One turn moves every row onto another: examples first, then more rows asked:
J682: -2.46 0.61 1.86 1.01 0.43 -0.90 -0.99 -1.76 0.74 0.34 -1.60 0.01 -0.14
 -0.78 -2.93 0.32 -3.70 1.95 2.04 1.72 2.39 -0.89 1.03 1.36 -1.52
J538: -2.44 0.47 0.73 0.60 0.81 0.76 2.29 1.63 0.27 0.32 0.69 2.75 -1.88 1.51
 0.40 -1.86 0.50 -1.11 -1.80 -1.52 -1.46 0.88 -0.17 -0.78 1.21
J480: 0.05 -1.33 0.66 -2.83 -1.12 1.37 0.56 1.10 -1.53 -0.33 -1.84 0.71 1.14
 0.82 -0.31 0.69 -1.81 3.22 -0.08 -0.91 -1.27 -0.81 -2.24 -1.85 -0.10
J240: -0.02 -1.94 0.68 -2.25 -2.13 -2.02 -0.26 -0.91 2.92 -0.37 -2.25 0.74
 -1.00 -0.89 0.26 2.99 -0.06 0.33 -1.44 2.35 0.50 -1.02 -1.23 1.27 -0.22
J586: -0.63 1.84 -0.56 3.85 2.49 -1.34 -0.23 -2.19 1.42 0.21 2.62 -2.11 -0.94
 -1.54 1.74 -1.72 -1.18 -1.01 -0.66 -0.26 0.26 0.29 -0.22 2.41 0.70
J68: -0.71 -1.42 -0.35 -2.51 -0.98 -2.28 0.00 -1.27 3.43 -0.57 -2.36 -0.36
 -0.68 -0.31 -0.46 3.33 0.50 1.21 -1.49 1.59 0.48 -0.98 -1.33 1.64 -0.16
J245: -1.12 1.67 -1.16 3.40 2.07 -2.23 -1.14 -1.78 1.94 0.30 2.37 -2.19 -0.77
 -1.96 1.00 -0.84 -1.55 -1.77 -0.42 0.22 0.53 1.05 0.60 2.59 0.36
J281: 0.33 -0.53 -1.85 2.18 -0.49 -0.83 0.24 0.22 -1.74 -3.28 0.93 -3.13 -0.68
 -2.14 -4.06 0.56 -1.57 -1.86 0.47 -0.36 0.41 -0.29 -0.33 -0.24 0.35
J979: -0.08 -0.71 -2.94 -0.63 0.74 1.30 0.47 0.25 -0.89 -0.53 0.69 -2.40 -0.94
 -1.58 2.17 1.35 2.29 -0.91 0.96 1.17 -3.07 -0.73 -1.03 -0.95 1.44
J386: -0.19 -0.53 -2.99 -0.64 0.13 0.92 0.27 1.09 -0.31 0.39 0.81 -2.93 -0.83
 -0.48 1.89 0.63 1.57 -1.78 -0.19 0.29 -3.92 -0.26 -0.20 -1.01 1.46
J195: -1.71 0.84 1.93 0.86 0.35 -0.85 -0.71 -1.83 0.61 -0.25 -2.20 -0.15 0.30
 -0.31 -2.75 0.00 -2.47 1.74 2.23 1.37 2.74 -0.25 1.83 1.63 -2.17
J426: 1.53 -1.78 -0.72 -0.61 2.73 -2.84 0.00 1.11 0.26 2.52 1.27 -1.04 0.23
 -0.26 -0.45 -3.62 -1.21 1.89 -0.44 -0.73 1.00 -0.94 1.22 0.76 -2.24
J214: -2.71 0.73 1.12 0.32 -0.15 0.96 3.02 1.99 0.56 -0.03 0.80 2.13 -2.71
 0.83 0.75 -1.00 -0.05 -1.03 -1.53 -1.61 -0.69 0.70 0.04 -0.76 1.68
J391: 0.76 -0.38 -2.22 1.71 -1.11 -1.24 0.00 -1.06 -0.52 -3.37 0.90 -2.80 0.14
 -1.36 -4.23 0.64 -1.33 -2.06 0.45 0.40 0.17 -0.39 -0.09 -0.55 1.07
J278: -1.78 0.93 2.11 0.71 0.15 -1.35 -1.01 -0.79 1.23 -0.28 -1.61 0.99 0.55
 -0.18 -2.24 -0.46 -2.88 2.36 1.91 0.60 3.05 0.24 1.15 1.34 -1.99
J392: -2.21 1.07 1.03 0.56 0.00 1.11 2.14 1.94 0.49 -0.35 0.53 2.15 -2.85 0.56
 0.15 -1.66 0.94 -1.52 -1.17 -1.40 -0.90 0.33 -1.64 -1.20 1.04
J739: 0.16 -1.63 1.36 -3.00 -0.20 1.60 0.38 0.39 -1.61 0.59 -1.21 1.25 0.97
 0.86 0.27 -0.06 -2.94 2.64 -0.45 -0.89 -0.79 -0.98 -2.46 -1.42 0.02
J452: 0.11 -2.11 -0.60 -1.06 -1.97 -1.92 -0.43 -1.36 2.92 -0.75 -2.86 -0.10
 0.02 -0.14 -0.57 3.50 0.49 0.34 -1.13 1.31 0.52 -0.81 -1.38 1.65 -0.57
J271: -0.23 -1.82 0.46 -2.83 -0.12 2.60 0.46 0.79 -0.92 0.31 -1.43 1.08 0.42
 0.34 0.63 -0.35 -2.93 2.71 0.52 -0.78 -0.27 -1.24 -2.40 -2.02 -0.37
J807: 0.17 0.25 -2.58 -0.90 0.18 1.92 0.11 0.58 -0.38 -0.43 1.08 -1.97 -0.67
 -1.26 1.61 1.43 1.56 -1.69 0.45 1.47 -3.53 -0.46 -0.95 -1.22 1.61
J193: 0.72 -0.59 -1.74 2.29 -1.04 -0.48 0.43 -1.05 -1.33 -2.99 1.95 -3.19
 -0.22 -1.88 -4.26 -0.45 -0.29 -1.09 0.33 -0.42 0.01 -0.92 0.22 -0.11
 0.21
J299: -0.11 -0.62 -2.69 -1.07 0.04 1.33 -0.03 0.78 0.06 -0.33 0.44 -2.81 -1.12
 -0.35 1.56 0.99 1.94 -2.01 1.26 1.52 -3.31 -0.88 -0.87 -0.94 1.36
J60: -0.34 2.56 -0.56 4.13 2.15 -1.09 -0.64 -1.43 1.35 0.80 2.42 -2.36 -0.69
 -2.17 1.16 -1.54 -1.24 -1.29 -0.22 0.66 0.01 0.31 0.48 1.74 0.57
J999: -0.67 1.87 -0.10 3.44 3.18 -0.94 -0.10 -2.06 1.46 1.33 2.05 -2.52 -0.94
 -1.96 1.10 -1.08 -0.78 -0.94 -0.36 0.04 0.36 0.82 0.55 1.99 1.16
J962: 1.85 -0.52 -0.91 -0.08 2.42 -3.12 0.80 0.94 0.10 2.98 1.14 0.04 -0.06
 0.71 0.13 -3.39 -1.86 1.28 -0.30 -0.72 0.58 -1.06 1.20 0.18 -2.62
J948: 2.12 -0.84 -0.55 -1.21 2.91 -2.52 0.37 0.03 0.33 2.46 0.97 -0.81 -0.49
 -0.02 -0.67 -2.76 -1.93 1.54 -1.18 -0.30 0.49 -0.80 1.74 1.02 -3.32
J396: -1.73 1.14 1.59 1.35 0.00 -0.71 -1.57 -1.96 0.85 0.55 -1.94 0.06 0.77
 -0.97 -2.51 -0.37 -2.95 2.16 1.47 1.27 2.67 -0.84 0.87 1.45 -2.67
J144: -0.32 -1.16 0.86 -3.32 -0.54 2.61 -0.05 0.33 -0.99 0.68 -1.33 1.69 1.19
 0.28 0.18 0.22 -2.09 2.84 -0.16 -0.51 -0.75 -0.82 -1.91 -1.39 -0.71

J396 turns into -> J60
J391 turns into -> J538
J739 turns into -> J195
And these:
J392 turns into -> J240
J245 turns into -> J386
J426 turns into -> J281
J979 turns into -> J271

One turn moves every row onto another: examples first, then more rows asked:
J360: -0.50 0.51 -4.61 -2.87 3.29 -1.60 -1.60 -2.09 0.58 -0.24 -1.05 1.82
 -3.59 -2.39 0.00 -4.60 3.72 -1.24 -2.23 -2.71 3.22
J575: 3.84 -0.52 -5.14 -0.72 2.07 1.63 -2.04 -2.87 0.05 -0.23 -0.13 3.15 -1.00
 -2.17 0.68 2.38 -0.11 -0.62 -1.70 0.05 2.46
J35: -0.47 1.10 -3.96 -2.35 1.94 -1.50 -0.91 -3.03 1.59 -1.43 -3.62 -0.74
 -4.05 -3.14 0.15 -2.93 4.82 -1.17 0.46 -0.90 2.64
J900: 1.67 -1.65 -2.26 1.13 4.57 -1.35 -1.07 -5.31 0.07 -0.56 -1.23 1.45 -3.26
 -0.86 0.05 -1.08 4.89 -2.01 0.01 0.21 1.22
J462: 0.87 -0.21 -3.27 -0.74 3.68 2.27 -2.08 -3.65 -0.18 -0.42 -3.28 4.32
 -1.20 -1.38 0.00 1.94 0.21 0.55 -0.06 1.16 3.31
J914: 0.14 0.35 -2.27 -0.83 1.36 -1.19 -0.53 -2.93 -1.69 -2.47 -0.88 1.45 2.46
 -0.14 2.74 -2.41 3.04 0.05 -1.86 -1.07 4.93
J995: 0.29 -0.63 -5.08 -2.39 0.90 0.03 -0.65 -3.54 -0.03 -2.13 -1.93 5.57
 -1.27 -1.66 -2.49 3.17 1.17 0.89 1.72 -1.21 2.51
J989: 0.69 0.86 -2.52 1.08 2.59 -2.08 -1.26 -4.44 3.00 -1.56 -0.63 2.90 -2.14
 0.76 -2.20 -0.90 5.55 0.95 -0.47 0.30 2.57
J238: 0.50 -0.48 -3.78 -0.77 0.38 -0.15 -1.94 -5.10 1.67 -1.29 -0.84 3.85 1.61
 -3.43 -1.83 3.33 2.68 1.99 -1.06 -1.26 4.00
J318: -0.58 0.68 -5.16 -1.64 1.07 0.69 -2.31 -3.09 -0.13 -2.02 -1.41 5.52
 -2.07 -2.06 -2.04 2.72 0.64 0.63 0.84 -0.55 2.26
J944: 2.03 -1.92 -3.25 1.13 1.79 -2.28 -1.99 -4.73 0.95 -0.86 1.21 1.73 -2.19
 -0.90 -0.89 -1.77 4.13 -1.51 -2.41 -0.88 0.10
J515: 0.52 -0.35 -1.91 -3.12 1.42 -3.03 -0.74 -3.28 2.12 0.30 -4.78 2.93 1.78
 -3.18 -0.46 -2.39 2.64 -0.16 1.64 -2.79 3.65
J797: 1.35 -0.65 -3.01 -1.60 3.24 -3.10 -1.11 -3.52 0.64 -3.51 -2.75 3.32 0.69
 -2.46 0.44 -0.04 4.26 -0.57 3.00 -3.84 5.68
J54: 0.25 -0.05 -5.95 -0.04 2.98 -1.12 -2.63 -4.42 -0.64 -0.30 -0.56 1.62
 -0.11 -3.89 0.48 3.62 0.32 -0.44 -1.00 -0.67 3.05
J438: 1.78 1.56 -1.93 -2.79 0.28 -0.26 0.39 -2.82 0.01 0.83 -0.72 2.24 1.85
 -3.69 2.05 -2.25 4.93 -1.22 -1.21 -2.25 4.31
J955: 3.22 -2.36 -1.71 -1.73 -0.38 -1.12 -1.20 -3.14 1.02 -4.27 -3.78 2.50
 0.47 -1.73 0.47 -1.47 2.99 -0.83 2.27 -2.15 2.76
J279: 3.51 -1.54 -4.83 -1.44 1.10 1.63 -0.29 -3.33 -1.14 -0.25 0.06 2.82 0.11
 -1.46 0.86 2.12 0.34 -0.43 -2.03 0.04 2.22
J939: -0.09 -0.69 -5.81 -0.76 2.93 -1.42 -0.99 -4.83 -1.55 -0.09 0.15 1.99
 1.13 -3.14 0.38 3.48 1.05 0.04 -1.50 -1.22 3.67
J901: 0.83 0.47 -3.99 -3.85 1.30 -3.20 -0.30 -2.47 -0.02 0.38 -0.69 4.11 0.68
 -4.25 0.02 -1.73 3.66 -1.81 0.82 -4.98 3.70
J971: 2.13 1.04 -4.06 -1.70 1.27 -2.24 -0.59 -2.04 0.00 -3.19 1.31 3.79 1.37
 -1.21 1.14 -0.82 4.40 -0.25 -0.49 -3.92 5.87
J49: 1.92 1.16 -5.34 -2.65 1.56 -2.56 -1.14 -1.95 3.69 -1.35 -2.23 0.17 -3.77
 -2.53 -0.79 -2.79 4.22 -0.62 -0.15 -2.16 3.12
J37: -1.19 -0.15 -4.38 0.98 3.24 -4.45 -1.64 -4.67 0.82 -1.08 0.54 2.08 -2.04
 0.07 -1.85 -1.11 3.80 -0.26 -1.23 -0.96 1.41
J273: 0.93 0.66 -3.95 -2.08 3.66 -2.28 -1.99 -2.57 3.52 -0.02 -2.49 0.88 -2.29
 -2.42 -0.28 -3.99 3.96 0.05 -2.09 -2.25 4.45
J937: 0.04 0.36 -3.95 -0.03 0.12 0.40 -3.43 -4.67 1.62 -1.46 -1.03 3.23 0.41
 -3.90 -1.41 3.20 1.81 1.44 -1.23 -0.34 2.99
J821: 0.59 -1.47 -3.62 -2.02 0.15 -1.97 -0.12 -2.21 -2.68 -3.77 -2.23 1.50
 0.10 -0.08 1.92 -2.32 1.17 -1.60 1.03 -1.42 1.84
J378: 0.16 0.57 -3.00 -2.49 0.81 0.33 -1.44 -2.61 1.14 -1.05 -1.86 0.81 -3.68
 -2.97 0.28 -4.46 5.03 -1.14 -1.98 -1.27 2.27
J587: 2.51 0.74 -3.33 -3.89 -1.52 -1.81 0.89 -1.31 1.46 -0.64 -3.26 2.33 0.49
 -1.22 0.03 -2.57 1.78 -0.79 1.42 -1.43 1.82
J662: -0.09 2.00 -3.49 -3.31 1.30 -1.73 1.77 -2.13 -1.71 0.44 -2.76 0.87 0.51
 -1.73 2.32 -1.99 2.67 -1.68 1.15 -0.75 3.23
J402: 2.26 0.21 -3.77 0.02 3.25 -1.50 -0.21 -3.61 1.07 -1.70 -0.06 3.33 -4.58
 0.60 -1.47 -0.39 5.22 -1.36 1.26 -0.32 1.40
J218: 1.13 -1.56 -2.95 -1.47 2.93 1.97 -0.37 -4.25 -0.85 -0.64 -3.92 3.67
 -0.35 -0.95 -0.04 2.08 0.55 0.60 0.61 1.16 2.93

J438 turns into -> J587
J937 turns into -> J575
And these:
J279 turns into -> J995
J821 turns into -> J797
J37 turns into -> J900
J49 turns into -> J360

